50 stands for zero in the data rows.
Here are some points, one per row:
[28, 36, 36, 27, 45, 49, 62, 62, 54, 43, 53, 58, 70, 34, 58, 76, 41, 51, 41, 47, 21, 62, 59, 60,
 57, 40, 65, 14, 49, 76, 38, 54]
[35, 45, 66, 75, 57, 62, 49, 79, 47, 52, 48, 34, 73, 53, 58, 73, 68, 76, 55, 32, 80, 47, 58, 54,
 53, 44, 28, 71, 68, 52, 36, 42]
[90, 46, 31, 57, 47, 45, 50, 54, 34, 27, 38, 71, 47, 35, 67, 45, 42, 46, 44, 27, 71, 36, 38, 55,
 57, 47, 54, 70, 44, 46, 43, 46]
[36, 52, 52, 49, 47, 52, 42, 50, 53, 51, 64, 43, 50, 67, 45, 62, 56, 27, 67, 57, 29, 53, 50, 54,
 46, 50, 27, 44, 41, 64, 29, 35]
[45, 65, 53, 37, 64, 47, 17, 31, 52, 51, 52, 61, 39, 56, 62, 50, 34, 49, 38, 65, 46, 60, 28, 68,
 58, 56, 46, 70, 48, 60, 44, 46]
[45, 41, 29, 41, 50, 44, 73, 62, 54, 36, 38, 54, 70, 39, 71, 56, 26, 45, 70, 28, 54, 49, 29, 88,
 53, 40, 63, 50, 46, 50, 32, 47]
[49, 49, 55, 35, 58, 47, 45, 59, 48, 50, 66, 57, 38, 44, 35, 37, 54, 69, 47, 42, 77, 59, 43, 67,
 60, 77, 56, 54, 24, 73, 62, 53]
[34, 60, 39, 21, 32, 50, 35, 67, 39, 48, 47, 57, 44, 41, 49, 49, 43, 60, 58, 52, 59, 58, 56, 71,
 52, 49, 58, 15, 26, 96, 46, 63]
[47, 26, 57, 55, 40, 47, 71, 46, 39, 59, 30, 47, 37, 48, 54, 23, 45, 36, 63, 52, 35, 30, 48, 30,
 60, 54, 63, 48, 68, 51, 68, 45]
[45, 50, 50, 25, 27, 45, 54, 33, 58, 62, 63, 56, 39, 50, 50, 49, 40, 64, 70, 43, 66, 44, 34, 65,
 35, 47, 47, 53, 35, 58, 40, 44]
[59, 51, 57, 77, 38, 53, 77, 65, 60, 69, 46, 37, 48, 65, 58, 47, 75, 65, 48, 79, 26, 63, 53, 59,
 65, 52, 67, 51, 65, 33, 48, 63]
[41, 38, 66, 48, 54, 50, 49, 22, 62, 52, 62, 53, 39, 73, 40, 52, 58, 53, 77, 33, 95, 49, 33, 51,
 42, 62, 32, 69, 69, 47, 42, 46]
[61, 57, 40, 51, 59, 76, 36, 56, 42, 53, 56, 53, 76, 29, 63, 51, 39, 27, 49, 37, 64, 26, 40, 69,
 53, 36, 35, 48, 46, 49, 56, 62]
[66, 88, 54, 32, 28, 48, 38, 41, 25, 43, 47, 44, 54, 31, 24, 33, 64, 54, 39, 58, 38, 60, 50, 06,
 26, 66, 45, 43, 26, 52, 59, 64]
[35, 57, 30, 57, 61, 49, 56, 50, 50, 54, 51, 43, 41, 36, 36, 50, 45, 38, 49, 45, 56, 70, 47, 70,
 49, 40, 78, 26, 79, 32, 61, 52]
[86, 44, 52, 71, 41, 62, 28, 36, 50, 44, 39, 48, 55, 49, 34, 33, 70, 55, 04, 48, 40, 57, 87, 26,
 35, 47, 56, 69, 71, 42, 73, 54]
[60, 45, 83, 73, 51, 61, 55, 32, 42, 62, 57, 34, 38, 60, 47, 49, 45, 53, 54, 35, 45, 50, 62, 11,
 56, 59, 34, 57, 65, 28, 44, 39]
[58, 53, 72, 67, 47, 34, 61, 38, 50, 50, 43, 83, 56, 44, 73, 46, 48, 40, 64, 68, 29, 51, 47, 37,
 73, 48, 55, 45, 59, 50, 67, 48]
[66, 56, 34, 32, 35, 45, 13, 41, 36, 37, 58, 56, 62, 61, 45, 56, 52, 48, 41, 50, 44, 34, 52, 60,
 32, 57, 35, 53, 38, 50, 52, 34]
[46, 40, 13, 41, 51, 44, 26, 83, 68, 23, 50, 68, 90, 66, 46, 79, 49, 29, 68, 57, 31, 47, 54, 81,
 35, 42, 65, 47, 51, 70, 26, 60]
[57, 31, 61, 97, 53, 38, 74, 54, 48, 62, 46, 52, 46, 50, 63, 39, 50, 43, 67, 60, 62, 61, 50, 35,
 58, 57, 42, 69, 53, 46, 51, 43]
[38, 51, 61, 58, 49, 64, 32, 23, 59, 65, 54, 41, 34, 31, 60, 66, 33, 64, 44, 33, 59, 32, 55, 22,
 51, 60, 36, 68, 44, 29, 57, 40]
[15, 72, 52, 36, 59, 37, 38, 40, 30, 70, 50, 62, 41, 32, 54, 79, 58, 62, 40, 59, 50, 58, 47, 82,
 35, 61, 63, 42, 42, 60, 54, 45]
[67, 76, 52, 26, 56, 36, 38, 14, 46, 47, 40, 53, 39, 29, 47, 30, 56, 39, 24, 71, 46, 75, 61, 35,
 40, 61, 54, 38, 46, 46, 78, 68]
[49, 45, 38, 57, 66, 53, 51, 39, 55, 71, 39, 27, 45, 64, 45, 60, 51, 50, 30, 44, 42, 43, 70, 51,
 12, 55, 87, 57, 69, 19, 56, 45]
[72, 40, 54, 74, 45, 65, 25, 33, 34, 52, 50, 44, 50, 56, 44, 52, 55, 58, 06, 49, 41, 47, 78, 25,
 41, 52, 55, 65, 63, 29, 58, 44]
[42, 55, 32, 43, 69, 45, 40, 79, 61, 34, 80, 69, 54, 64, 47, 61, 51, 57, 67, 56, 40, 69, 82, 51,
 61, 35, 71, 39, 58, 54, 38, 53]
[59, 54, 60, 29, 40, 44, 61, 60, 33, 56, 43, 71, 50, 41, 59, 37, 52, 41, 39, 65, 43, 69, 62, 40,
 52, 61, 38, 29, 23, 69, 66, 54]
[30, 50, 41, 29, 48, 47, 68, 80, 53, 73, 62, 35, 55, 50, 55, 67, 18, 42, 62, 38, 43, 18, 41, 70,
 54, 35, 55, 29, 50, 46, 36, 57]
[47, 65, 60, 43, 62, 61, 68, 36, 32, 66, 58, 30, 28, 43, 49, 39, 28, 39, 72, 59, 67, 25, 28, 39,
 45, 38, 25, 60, 41, 55, 38, 56]
[16, 50, 43, 25, 73, 50, 57, 48, 68, 50, 48, 40, 49, 76, 62, 69, 37, 53, 68, 39, 47, 50, 36, 80,
 59, 26, 45, 39, 41, 67, 32, 45]
[55, 37, 68, 99, 61, 61, 66, 62, 51, 59, 68, 38, 46, 70, 36, 26, 32, 49, 42, 59, 67, 50, 56, 25,
 60, 57, 23, 62, 67, 34, 35, 27]
[56, 70, 59, 53, 62, 56, 63, 18, 31, 56, 32, 56, 50, 52, 52, 64, 45, 29, 61, 66, 68, 64, 40, 37,
 28, 66, 51, 52, 63, 43, 61, 73]
[42, 52, 30, 39, 65, 59, 23, 39, 67, 33, 73, 63, 59, 28, 70, 55, 13, 46, 49, 20, 65, 21, 50, 66,
 59, 39, 27, 43, 31, 51, 32, 50]
[47, 20, 51, 62, 42, 29, 74, 77, 66, 42, 38, 53, 45, 38, 53, 46, 68, 41, 68, 66, 26, 80, 61, 53,
 72, 46, 65, 24, 48, 47, 55, 53]
[64, 44, 42, 33, 24, 50, 38, 57, 63, 19, 32, 61, 67, 40, 56, 45, 76, 59, 20, 49, 33, 58, 55, 54,
 58, 50, 68, 43, 41, 61, 62, 60]
[40, 71, 50, 33, 63, 49, 56, 61, 53, 54, 54, 27, 60, 34, 65, 61, 57, 54, 65, 35, 55, 47, 11, 69,
 32, 51, 37, 49, 39, 62, 37, 57]
[82, 57, 51, 56, 33, 50, 37, 64, 53, 40, 29, 56, 69, 32, 52, 51, 81, 58, 13, 75, 31, 41, 55, 32,
 47, 49, 59, 72, 42, 45, 66, 61]
[40, 60, 57, 74, 42, 52, 57, 54, 31, 71, 44, 18, 32, 45, 26, 39, 77, 66, 31, 51, 72, 62, 48, 48,
 44, 64, 39, 54, 51, 60, 56, 37]
[59, 59, 64, 26, 26, 27, 54, 40, 39, 44, 44, 60, 40, 50, 31, 28, 49, 76, 46, 48, 40, 72, 59, 39,
 42, 44, 61, 52, 31, 63, 50, 53]
[61, 37, 50, 58, 63, 60, 59, 23, 56, 44, 48, 28, 46, 64, 34, 49, 46, 57, 56, 38, 57, 38, 67, 28,
 67, 49, 52, 55, 57, 07, 64, 40]
[21, 36, 60, 67, 48, 47, 61, 39, 40, 75, 61, 45, 25, 45, 45, 31, 44, 45, 50, 34, 70, 24, 41, 38,
 52, 37, 46, 36, 63, 55, 56, 40]
[54, 52, 54, 63, 57, 42, 42, 37, 29, 62, 38, 51, 63, 41, 51, 53, 54, 66, 21, 57, 63, 55, 51, 36,
 58, 60, 64, 60, 56, 22, 74, 55]
[76, 57, 20, 55, 48, 58, 25, 60, 65, 13, 53, 67, 52, 82, 42, 42, 70, 50, 33, 51, 11, 53, 74, 36,
 65, 37, 70, 43, 35, 67, 46, 52]
[58, 39, 48, 51, 65, 47, 51, 75, 67, 50, 75, 61, 62, 52, 41, 32, 26, 72, 56, 54, 60, 20, 39, 72,
 70, 27, 44, 60, 29, 58, 44, 49]
[31, 28, 45, 47, 35, 52, 71, 33, 71, 63, 64, 53, 06, 64, 31, 45, 37, 65, 70, 28, 64, 37, 35, 42,
 63, 48, 45, 75, 71, 62, 40, 41]
[40, 53, 56, 40, 36, 68, 64, 58, 65, 33, 50, 37, 71, 64, 59, 78, 57, 40, 65, 54, 27, 45, 50, 46,
 28, 41, 56, 35, 49, 51, 34, 41]
[60, 47, 60, 39, 47, 65, 46, 47, 35, 27, 17, 56, 61, 52, 63, 40, 65, 21, 54, 66, 13, 54, 56, 28,
 38, 59, 35, 37, 51, 37, 78, 56]
[31, 56, 51, 62, 66, 44, 61, 80, 67, 51, 67, 45, 42, 63, 67, 45, 51, 69, 62, 62, 65, 56, 22, 74,
 61, 49, 39, 47, 67, 59, 50, 48]
[56, 53, 56, 53, 68, 44, 48, 56, 69, 65, 60, 48, 45, 74, 32, 48, 35, 33, 39, 49, 75, 61, 51, 57,
 52, 44, 43, 58, 63, 40, 27, 41]
[52, 35, 57, 54, 47, 39, 66, 57, 50, 38, 25, 45, 55, 47, 46, 58, 85, 21, 83, 60, 41, 57, 51, 56,
 48, 75, 46, 60, 48, 31, 53, 71]
Along one direction, these points spread out more than along any other. Take the direction at right angles to it along which they spread out most. Then take the direction at right angles to both along which they spread out most. Go by this last direction. Where along it does each point below lie, from 0 to 99? 50 is the average, and the first point above lies past it. One standard deviation of the points above along it is 16.
[59, 51, 57, 77, 38, 53, 77, 65, 60, 69, 46, 37, 48, 65, 58, 47, 75, 65, 48, 79, 26, 63, 53, 59,
 65, 52, 67, 51, 65, 33, 48, 63] 83
[45, 65, 53, 37, 64, 47, 17, 31, 52, 51, 52, 61, 39, 56, 62, 50, 34, 49, 38, 65, 46, 60, 28, 68,
 58, 56, 46, 70, 48, 60, 44, 46] 30
[61, 57, 40, 51, 59, 76, 36, 56, 42, 53, 56, 53, 76, 29, 63, 51, 39, 27, 49, 37, 64, 26, 40, 69,
 53, 36, 35, 48, 46, 49, 56, 62] 39
[40, 71, 50, 33, 63, 49, 56, 61, 53, 54, 54, 27, 60, 34, 65, 61, 57, 54, 65, 35, 55, 47, 11, 69,
 32, 51, 37, 49, 39, 62, 37, 57] 35
[45, 41, 29, 41, 50, 44, 73, 62, 54, 36, 38, 54, 70, 39, 71, 56, 26, 45, 70, 28, 54, 49, 29, 88,
 53, 40, 63, 50, 46, 50, 32, 47] 58
[49, 45, 38, 57, 66, 53, 51, 39, 55, 71, 39, 27, 45, 64, 45, 60, 51, 50, 30, 44, 42, 43, 70, 51,
 12, 55, 87, 57, 69, 19, 56, 45] 60
[42, 55, 32, 43, 69, 45, 40, 79, 61, 34, 80, 69, 54, 64, 47, 61, 51, 57, 67, 56, 40, 69, 82, 51,
 61, 35, 71, 39, 58, 54, 38, 53] 71
[47, 65, 60, 43, 62, 61, 68, 36, 32, 66, 58, 30, 28, 43, 49, 39, 28, 39, 72, 59, 67, 25, 28, 39,
 45, 38, 25, 60, 41, 55, 38, 56] 29
[31, 28, 45, 47, 35, 52, 71, 33, 71, 63, 64, 53, 06, 64, 31, 45, 37, 65, 70, 28, 64, 37, 35, 42,
 63, 48, 45, 75, 71, 62, 40, 41] 51
[30, 50, 41, 29, 48, 47, 68, 80, 53, 73, 62, 35, 55, 50, 55, 67, 18, 42, 62, 38, 43, 18, 41, 70,
 54, 35, 55, 29, 50, 46, 36, 57] 56
[47, 26, 57, 55, 40, 47, 71, 46, 39, 59, 30, 47, 37, 48, 54, 23, 45, 36, 63, 52, 35, 30, 48, 30,
 60, 54, 63, 48, 68, 51, 68, 45] 62
[52, 35, 57, 54, 47, 39, 66, 57, 50, 38, 25, 45, 55, 47, 46, 58, 85, 21, 83, 60, 41, 57, 51, 56,
 48, 75, 46, 60, 48, 31, 53, 71] 69
[47, 20, 51, 62, 42, 29, 74, 77, 66, 42, 38, 53, 45, 38, 53, 46, 68, 41, 68, 66, 26, 80, 61, 53,
 72, 46, 65, 24, 48, 47, 55, 53] 86
